One turn moves each row of this set onto another row. After a few examples, where does it send each row asked below?
vede: [  8  -6  18  18   6  -3 -12 -20   9  10  13  20   5 -24  -7  18   2  -3
  32 -14  -4  17  -5  13  -4  10  24  12  12  16 -10  16   0  -7  15]
mumu: [  1  18  28  -8   9  -3 -17  -8   4   9  16  24  -7 -18 -20  29  13  -3
  14   1   9  10  -4  18   1 -15  15   1  12  14 -10  18   5   7   7]
Ran: [  5  37  53  17 -11   6   2   9   0  13   4   9  16  -4  -3  12  -2   6
  14 -36  -2   6 -15  13  15  11  17 -11  15  13   9   8   5  -6   4]
gal: [  5   2   6   1  14   1  -9  -9   3  10  20   4  -2 -25 -11   3   3 -10
   9  -8  -4   8 -35  22  -6   8  20  15  19  13  -7  -3  -7  -4  17]
vesak: [ 12  -5  49   8 -11  -1 -19  -6   1  18  15  -6  -3   5 -14  -2  13  -5
  15 -31 -12   3 -13  19  12  -3  27 -10  16   4 -11  -7   5  -4  -2]
Fulim: [ -1  32  22  23  10  -4 -10  33   2   8  -2  11  -5   0  -7   7   1  -4
  22  20   8   9  -8  18   4   2  25 -15  11   9  -7   8  -9 -22   6]
zonar: [  4  23  20   3  -3 -16 -17  23   9  24 -20  12 -21  -3 -15   4  23   1
   8 -29  11  16 -12  11   7  -3   9   5   1   6 -19  -6  -1 -19 -14]
fel: [  5  40  59  14 -11  -6  -6  21  -1   9   1  12  -2 -13 -13   8  -7   7
  17 -28 -13  -8 -16  21   5   4  11  -1  12  11 -11   5   3 -28   6]
zupi: [  2   1  49   9   6   4  -8   2   5  16   5   8  -7  -5 -22  -7  13   6
  17 -20 -27   7 -20  31   2   9   3  -6  21   0 -23  -3   6  -3   3]
Gem: [ 11  25  33  11   7  -2  -5  37   0   9   2  17  -5   5   0   8   8   1
  18 -40 -14   7   1  27  22   4  18   5  20   7  -9   8 -15 -29   7]
natub: [  2  -5  19   7   6  -5 -13   3  11   5   7  10  -4 -27  -4   8   8   6
  15  16   2   7 -24  15  13   3  11  27  17   6   0   8  -1   5   8]
topo: [  1  29  15  20 -11  -4 -10  34   6   0   3  14  -4   5 -20   7  17   3
  14 -34 -12  -7  -2  18 -17  -6  19   3  17  14 -11   9   0  17   4]
Bom: [ -2  12   8   5   7  -5  -6  23  13  10 -15   6   0  14  -4  -5 -15  -9
   8 -14 -10 -14 -23   6  10   2  12  15   3  15  -5   3  -8  -1 -11]
desen: [  0  27  30  17  -4  -4  -6  17  11   2  -5   9  -9   4  -2   0   0  11
  33 -46 -10   8 -14  11  22 -11  12   3  34  -4   2   2 -18 -16   0]
Tomo: [ -2  37   7  19   5  21 -14  18   8   5   3  -5 -24   0  -8  -2   1   8
  20  -6  -2  10 -14  15  -9  -5  14  -2  38   8 -10  11   9 -12  -1]
Bur: [ 12  26   8  11  -3   5 -14  12   3  13   9   0   3   6  -6   4  -6   2
   5 -11  23  -3 -16   4  -6 -10  28 -17  13  -5   0  12  -6 -16 -10]
Tuzis: [  5 -11  66  10   0  -8  -8  12   4  11   0  10  -3  -2 -16   9  13   6
  24 -10  -8   0 -18  20  14  -3  17 -13  10   5  -4   6   1   3   5]
Bafo: [  3  28  21   2   9  -7 -12 -31  12   5   6  12  -7  -8 -24   7  14   1
  14   8   3   1 -25  29  14  -2  13   4  18   9 -20  10  -1 -13   5]
donev: [  2  36  43  19  -6  -9  -8   6   2  11   4  10  -2  -5   5   3   3  13
  26 -36 -12  -2  -4   6  11  13  12  -3  20   2  -6  -7  21 -17  -4]
tobod: [ -2  17   3  14   7 -10  -8  27   3   4  -3  15  -9  15  -9  11 -12 -16
  18 -21 -20  -1 -15   8   0   7  28  -4  11  22  -9  -8  -9   9  12]
Nagar: [ 12  19  32   9  -7  -8  10  25   7  19 -13  19  -4   5  -9   5  -6   9
  10 -43   5  18 -12  17   9   9  16  -1  20  -2   6  -2 -15 -19  -2]
fuval: [  7  30  17  25 -13 -12  -6  14  19   4 -10   0   9  17 -11 -13  17   1
  13 -18  -1 -21 -18  19  10   5  18   6   6   7  -7   8 -12  -2 -11]
loz: [ 10  14  -4  10  -8  -3 -12   9  23  13   4   1   5 -34  -8   3  21  -7
  31  -8   7  11  -9  14  24   1  24  -3  18  14  -6  24   0 -13   6]
kav: [  5  35  25  18  -9   0 -16  12   9   5 -20   7 -13  -1 -27  11  19   3
  15 -32   4  12 -38  19  17 -15  10  -9  17   7 -16   9 -25  -4   6]
Feg: [  3  19   7  17 -18  -2 -14  27  11  -3  -8  11  -8  19 -15  10  -9   3
   4 -12 -18  -4 -14  11  15  -2  22  14  20  13 -12  11  -6  14   1]
suson: [  3  22  22  29   3  -2  -2  27   3  13 -23   0 -12  -1  -7  -2   8 -14
  25 -21  -4  -6  -9  14  -6   6  13  -4   0  28   5 -12  -9   2   2]
Megu: [ 18  -2  14  14 -11 -14 -25  -2  -1   1  20   6 -10 -21 -10  18   4  -5
  11   3   2   3 -21  15  10  -3  36  14  18   7  -9  -2  -8  -2  20]
parif: [  8   2  25  17 -13   4 -13 -21  16   2  15  11   1 -21 -21  15   0   5
  22  -6  -6  13 -14  21   6   5  22  18  10  18  -9  24 -13 -13  16]
sonul: [ -2  27  17   7  19  -3 -12  20   6  10  -2  12  -5  10  -4  14  41  -4
  23 -37   5  16 -16  15  20  -1  23  -8  11  18  -9  11  -1  -3   5]
lasok: [ 15  14  22   7   6   2 -19 -27  -2  19  -6   4 -22 -18 -12  18   4 -13
  14  -2  13   9  -9  15   9  -7  16  -1  12  19  -7  -6   6  -6   3]
Feb: [  6 -10  22  15   0  -5 -12 -22   8   8   1  11  -6 -27 -13   8  -3   5
  25  -9   0   3 -12  14   0   1  18  24   5  17  -9  12   0 -27   6]
nus: [ 15   9 -11  10 -10  -8  -9  11  10  13  -2  11  -6 -40 -21   7  14   2
  19 -16   6   6  -9  17   5   0  23  -6  18   9 -18  15   6 -23  11]
div: [  4  13   0   5  -6   1   0   9  21   9  -3   0  -9 -40 -24   5  10   1
  29 -11   8   8 -26  16   8  -2  19  -9  15  21   2  19  -7 -19  15]

Gem goes to desen
mumu goes to Bafo
suson goes to topo
Now find these:
Ran goes to fel
Bom goes to tobod
Tomo goes to Bur
vesak goes to Tuzis
parif goes to Feb
div goes to nus
Megu goes to natub
kav goes to zonar

